In the rows, zero is written as 128.
Named moves (each a turn or a mirror), then the moves between two rows, first move first; the first pair answered
Q_506:
[149 136 150  99  80 119 138 121 125 147 158 116 141 133 112] |-> [149 131 152 101  82 113 139 122 128 151 155 111 136 137 114]
[104  84 128 113 150 126 123 104 155  97 123 179 125 134 122] |-> [106  76 127 114 153 121 125 103 154 100 119 174 124 138 124]
[142 191 144 126 115 120 146 145  82 127 161 127 143 132 151] |-> [151 165 150 132 126  94 156 144  86 135 150 102 130 149 165]
[135 129 171 131 135 158 102 154 115  71 145 132 149 163 102] |-> [143 106 180 137 145 133 111 154 119  77 134 107 136 180 117]
Q_294:
[101 167 118 112 107 139 139 132 111 129 119 139 117 108 104] |-> [111 120 110 115 112 132  96 112 138 110 132 149 125 106  92]
[122 160 156 122 162 121 171 154  99 175 106 119 125 140 151] |-> [118  77 137 127 185 103 100 122 138 170 123 148 120 120 121]
[111 134 112 145  76 110 170 114 118  99 159 101 107 133  78] |-> [103 120 108 147  84 107 161 111 122 109 159 110  99 123  68]
[146  33 132 149 170  80  90  97 140 170 124 131 111 127 130] |-> [197 113 165 144 129 100 144 118 125 113 123  76 161 188 184]
Q_664:
[125 122 126 137  94 105 142 116 118 122 132  88 110 123 124] |-> [132 107 129 138 114 102 134 109 117 150 133  89 112 127 134]
[ 84 182 119 124  66 152 186 149 114 129 115 108 108 100 102] |-> [128 154 134 135  53 128 188 133 128 106 120  58 125 143 133]
[130 106 137 132 145  96 155 125 122 136 112  85 122 151 157] |-> [109 110 129 128 167 107 150 128 114 169 111 117 115 131 147]
Pairs:
(two moves a pair)
[143 100 137 118 152 108 139 138 150  95 107 102 135 177 138] |-> [108 133 130 115 161 115 173 158 120 137  91 114 107 154 128] | Q_294 then Q_664
[164  89 128 137 109 136 122  91 109 188 130  96 150 146 164] |-> [121 125 116 130 117 159 136 112  86 218 123 136 129 110 140] | Q_294 then Q_664
[161 103 138 157 111 113 128 119 135 114 137 107 102 118 152] |-> [130 112 129 150 140 128 119 127 125 158 134 150  89  91 136] | Q_664 then Q_664
[ 97 109 118 135 133 100 138 151 139 105 106 129  97 102  99] |-> [113 146 131 133 117 110 167 164 130  88 103 108 112 123 122] | Q_294 then Q_294
[127  91 133 138 154 109 134 124 119 187 119 113  99 119 141] |-> [154 128 149 136 132 121 161 134 111 159 117  86 126 149 167] | Q_294 then Q_294
[127 136 160 108 134 104 152 170 125 107 116 100 106 152 136] |-> [ 92 139 139 102 139 130 118 165 123 125 128 156 101 108  95] | Q_294 then Q_506
[141 118 149 136 154 157 126 117 115 185 146 169 128 121 143] |-> [167 100 156 138 148 150 113 107 132 157 153 153 148 142 155] | Q_294 then Q_506
[142 116 141 151 116  84 118 126 124 121 107  73 136 166 138] |-> [ 96 185 122 137 104 140 121 141  94 141 117 139 139 111 103] | Q_294 then Q_506
[149 107 122 136 185  96 135 132 157 124 116 128 133 145 141] |-> [155 125 123 129 179 112 132 136 161 101 122 141 150 148 142] | Q_664 then Q_294
[140 109 122 133 133 105 131 148 137  95 137 109 150 177 138] |-> [143 124 122 129 135 130 116 142 135 100 153 129 173 173 139] | Q_506 then Q_664
[138 106 125 113 125 134 126 155 160  97 120 128 135 156 141] |-> [108  95 114 114 143 128 123 159 153 136 113 147 106 129 119] | Q_294 then Q_294
[112 115 116 142  99 124 154 147 108 132 121 114  92 115 120] |-> [129  72 115 145 110 115 118 129 132 123 132 115 106 122 122] | Q_294 then Q_664
[137 136 139 112 166 122 156 153 129 139  95 121 123 165 154] |-> [123  94 123 113 181 118 113 139 149 139 107 156 118 141 127] | Q_664 then Q_294
[122  99 136 110 159 123 125 149 151 121  94 140 102 151 151] |-> [103 122 129 104 152 144 121 155 146 116  99 169 105 131 134] | Q_664 then Q_506
[156 111 148 135 132 105 124 117 139 167 142 138 136 113 154] |-> [151 128 151 135 130 108 139 125 127 176 134 137 131 112 158] | Q_294 then Q_294
[167 137 145 115 114 148  89 132 155 102 140 133 181 133 151] |-> [141 178 150 110 137 157 131 151 117 170 121 136 159 123 160] | Q_664 then Q_294
[123 180 136 118 129 118 176 142  84 173 107 107 116 141 157] |-> [104  90 105 123 153 109  78 103 125 172 133 164 110  97 104] | Q_506 then Q_294
[127 148 132 140 125 146 124 113 118 172 152 132 137 110 135] |-> [142 111 137 144 132 123 115 104 134 166 151 111 133 128 145] | Q_506 then Q_294
[134 118 147 122 122 126  84 121 157  52 121 146 131 137 113] |-> [142  87 153 125 170 117  70 106 157 116 122 155 131 144 132] | Q_664 then Q_664
[119 128 138 138 142 135 167 125 114 120 122 123 106 139 130] |-> [136 110 138 141 141 132 145 112 133  95 133 120 122 149 133] | Q_294 then Q_294
[120 150 103 121  60 151 103  89 107  87 174 135 126 109 106] |-> [134 108 123 136  85  85 151  97 105 121 138  60  83 149 142] | Q_294 then Q_506
